In the rows, 128 means zero.
Each row of X is roughly a mix of the hidden directions of one of 3 groups; some rows fit no group.
X:
[[133 177 118 146 139 136 133 119 125 149  99  79 165]
 [134 187 134 167 135 134 136 132 141 164 153 100 136]
 [145 147 140  64 100 120 104 134 138 104 149 123 104]
 [159 124 130 170 161 104 156 151 116 140 118 163 100]
 [144 163 173 112 121 147 105  96 115 104 164 120 111]
 [126 106 153 169 102 129 162 127 133 116 118 122 183]
 [111  97 165 173  93 138 133 117 108 116 115 161 118]
 [102 115 130 104  95 188 118  93 109 141 128 134 133]
 [117 119 137 117  97 119 112 161 130 114 163 108  69]
 [154 114  95 154 162 131 140 137 109 154 114 180 113]
 [106 149 155 132 101 140 160 102 159 100 130  82 127]
 [119  94  96 125 102 165  98 119  96 145 112 162 135]
 [166 171 123 132 163  86 128 151 140 150 134 107 123]
 [109 164 102 107 147 104  94 116 111 132  97 135  87]
 [116 153 139 114 149  77 142 132 156  93 139  87 131]
 [130 112 165 133  96 148 113 157 117  94 150 117  83]
 [146 115  98 192 148 106 150 143 108 144 117 141 131]
 [108  91 157 170  98 129 123 143 113 122 146 137  85]
 [ 87 139 115 112 136 189  97 106 106 131 122 114 129]
 [141 149 160 165 145 104 117 171 118 109 100  99 144]
 [109 109 147 129 114 176 103  93  90 144 110 152 128]
 [149 144 122 137 113 133 116 116 144 123 147 146  52]
 [139  98 156 115 120 130 119 142 136  65 154 139  97]
 [148 128 130 128 169  88 156 156 151  96 130 108 157]
 [126 112  96  93  93 105 112 155 124 123 159 169 139]
 [ 96  87 129 152  95 110 154 164 117 132 113 158 119]
 [128 131 168  87 153  99 115 151 122 109 102 154 158]
 [116 101 168 121  97 145 106 137 107  91 143 134  87]
 [ 97 165 140 160 150 114 165 112 135 134 136  84 138]
 [144 168 118 125 156 159 122 101 107 158 106  99 157]
 [147 129 103  97 179  91 127 148 132  99 118 150 110]
 [ 92 121 157 139  75 153 133 125 112 141 115 117 168]
 [107  93 148 147  93 161 122 108  98 146 118 147 163]
 [122 175 161 126 119 119 130 150 147 122 128  76 161]
 [122 183 101 130 113 108 141 128 141 162 112  97 160]
 [131 108 107 144 112 129 160  94 155 160 171 158 121]
 [ 99 116 134 188 117 103 154 160 127 120 101 130 143]
 [108  80 171 147  95 148 126 109 114 108 140 152 135]
 [159 113 148 160 112  89 172 153 139 139 114 148 147]
 [116  81 159 164  87 148 135 131 115 126 137 137 160]
 [143 154 121 133 113 169 119  98 107 179 109 145 153]
 [149 169 156 119 126  96 122 171 144 119 157 114  98]
 [121 164  93 136 147 146 125 150 130 167  93 106 160]
 [142 141 114 162 157  97 129 160 134 152  98 162 158]
 [113 142 112 113 181  74 152 145 139 127 143 115 120]
 [156 137 172 186 140 102 132 154 144 130 116 127 133]
 [131 178 141 104  95  86 118 147 130 150 138 107 107]
 [124 154 121 110 167 105 131 140 145 104 128  67 144]
 [136 113 153 205 112 135 146 134 123 115 124 110 133]
 [135 128  62 102 151 127 150 112 161 143 139 116 115]
 [117 119 135 183 111 170 137 132  89 138 121 118  98]
 [171  85 150 134 141 127 105 130 130 105 125 178 113]
 [141 137 183 151 127 115 153 171 121 115 119 124 166]
 [158 146 100  79 135 103 139 128 160 119 159 100 122]
 [ 84  99 121 105  91 150 108 100 104 130 134 158 117]
 [134 131  85 131 187 159 141  91 126 139 126 126 121]
 [168 142 151 128 101 148 101 184 112 118 138 115 141]
 [ 90 140 128 131  72 159 154 123 135 152 121 110 102]
 [120 140 105 139 160  74 152 154 164 128 154 124 123]
 [ 86  93 127 152 133 123 112  87 128 128 143 175 123]
 [124 116 102 130 151 142 158  61 153 117 124 122 111]
 [118 106 159 160  71 114 168 145 132 123 135 135 127]
 [133 188 143 130 119 148 124 126 123 152 159  83 115]
 [143 156 126 124 120  77  97 166 123 152 116 119  94]
 [117 151  74  96 116 146 151 137 105 167 120 137 143]
 [153 167 116  73 154 109 126 114 138 155 118 134 151]
 [109 100 115  92 127 130 131 100 162  96 164 117  95]
 [134 151 103  83 162  85 134 160 143 122 126 137 105]
 [111 140 114 124 148 138 125  65 124 124 171  98 119]
 [103 173 136 165 147  96 152 154 122 143 121 117 158]
 [127 100 139 123 149 156 119  87  93 148  96 163 146]
 [ 93  85 103  95 150 140 134  84 122 128 122 133 153]
 [121 105 103  70 139 111 139 116 155  89 132 147 143]
 [119 144 116 107  81 124 149 133 136 126 161  74 147]
 [104 160 145  96 163 123  91 149 121  98 101 118 146]
 [ 98 153 113 158 161  86 125 149 119 126 102 126 165]
 [156 116 133 151 101 133 123 174  93 150 117 170 121]
 [110 124 185 120 105 137 146 142 130  91 120  88 146]
 [122 101 134  81  78 162  96 112 128 122 133 136 122]
 [ 71 163 168 120 135 158 112 108 120 137 121 129 139]
 [151 168 151 152 129 125 135 162 129 135 119  90 173]
 [103 107 122 110  83 173 105 102 108 146 103 129 136]
 [132 165 133 160 109  86 157 145 154 120 154  97 133]
 [150 160 107 119 120 149 125  65 143 147 115 154 115]
 [110 177 130 118 138 138  96  97 103 177 124 124 127]
 [137 170 149 139 104 147 122 168 121 144 122  91 166]
 [139 136 111  87 133 146 131  94 168 124 121  79 143]
 [132  89  97 122 106 133 161 118 174 117 167 120 126]
 [143 113  74  95 133 166 116 108 132 153 124 157 140]
 [174 149 103 136 173 114 132 106 156 112 137 126  97]
 [141 154 124 173 121 118 170 154 119 175 120 135 141]
 [166 143 138 126 180 121  91 160  97 137 133 139 121]
 [170 118 116 106  96 134 141 127 152 115 147  71 127]
 [137 181 139 135 107 112 119 171 139 128 144  88 108]
 [159 143 112  86 149 105 150 117 165 120 169 113 129]
 [170 121 146 120  98  93  99 125 112 120  84 153 133]
 [101  72 139 135 118 129 120  88 113 104 124 166 135]
 [156 137  89 113 148 102 160 124 166 158 156 112 135]
 [104 157 157 164 155 120  94 155 112 113 110 119 160]
 [118 177 165 127  96 110 107 169 111 128 107 118 133]
 [133 105  76  96 136 134 153  82 152 138 137 131 115]
 [136  98  91 127 136 130 135 120 113 156 105 190 111]
 [101  85 125 105 110 140 116  87 120 127 126 171  99]
 [102 158 160 184 132 128 124 157  96 135 130 126 148]
 [137 124 154 120  96 104 120 166 134 112 180 160 119]
 [140 147 150 121 167 107 151 164 137 109 127  90 165]
 [104 107 178 131 123 132 145 172 113 115 135 103 163]
 [147 147  85 122 170  94 150 140 160 119 127 100 122]
 [144 155  83 110 165 143 139  97 136 161 113 111 147]
 [122  91 104 106 141 120 124  87 139  86 155 105 103]
 [132 163 117 159 160 115 144 152 150 123 163  84 119]
 [156 128 141 180 142 110 158 162 126 148  99 132 152]
 [130 175 143 122 152 115 106 121 105 133  89 114 173]
 [163 104 114 110 118 173 128 125 112 145 148 166  93]
 [137 173 106 134 167 131 113 112 123 184 121 119 142]
 [106 162 133 105 111 145 114 125 133 122 179  93  94]
 [147 103 126  77 112 104 125 130 153 112 152 165  99]
 [112 157 143 164 136 110 131 171 100 144  87 107 135]
 [189 116 107 148 122 102 137 176 129 131 112 123 135]
 [124  99 126  96 108 170 113  88 133 117 168 130 106]
 [127  94 141 135 123 176 120 129 109  67 117 114 127]
 [132 131 129 156 115 157 131 128  91 178  97 153 157]
 [124 136  74 116 150 140 141 103 156 138 138  90  94]
 [127  80  91 105 129  86 147 131 157 118 144 143 112]
 [106 155 102 109 140  68 146 123 154 156 141 135 136]
 [160 143 170 152 130 105 146 175 144  99 143 117 128]
 [105 115 140 147 101 123 156 165 151 108 151  79 119]
 [116  87 141 128 108 167 103 121  89 156 137 158 141]
 [ 97  97 142 146 100 167 131  79 107 135 116 144 127]
 [114 127 118 160 130 161 107 120  95 150  73 127 152]
 [125 160 186 118 109 151  96 152  99 136 134 120 124]
 [157 136 103 174 128 130 158 132 160 127 142 110  83]
 [139 128  78 104 163 113 112 110 150 117 147 121  85]
 [190 114 121 150 148 122 150 141 146 134 157 152 102]
 [121 145 166 101 127  90 109 164 129  94 130 115 161]
 [134 151 122 132 161  81 129 148 127 163  89 151 149]
 [113 100 159 171 106 130 174 150 135 100 130 140 144]
 [109 173 105 131 163 108 126 106 125 181 127 120 141]
 [144 148 108 119 147 108 165 116 173 129 175 107 133]]
One row of each group comes first, with its name. Which group is each row after those in?
[130 136  94 166 122 156 133 112 137 165 131 105 176] | G
[141 170  96 130 176 104 141 127 141 144 130  92 147] | Y
[103 106 176 146 112 123 158  99 131  88 110 142 145] | R

[131 127  62  98 165 133 141 113 140 157 127 118 129] | R
[137  85 120 130 118  80 151 158 158 104 135 151 116] | Y
[129 139 134 122 147 181  99  80 111 145 156 127 114] | Y
[119 111 105 125 125 160 113 142  98 179 127 115 175] | R
[ 88 140  92 160 163  98 131 140  96 127 127 140 151] | G
[139 127 174 140  86 112 117 164 120  98 151 101 121] | G
[120 147 157 122 107 144 102 134  86 157 104 145 172] | R
[103 156  98 122 127 150 113  97 132 173 163 104 114] | Y
[118 133 158 119 145 108 159 194 116 130 117 118 152] | R
[126 148 121 153 134 163 102  82 117 176 150 126 121] | Y
[135 149 141 138 133 126 104 178 123  90 136  90  94] | Y
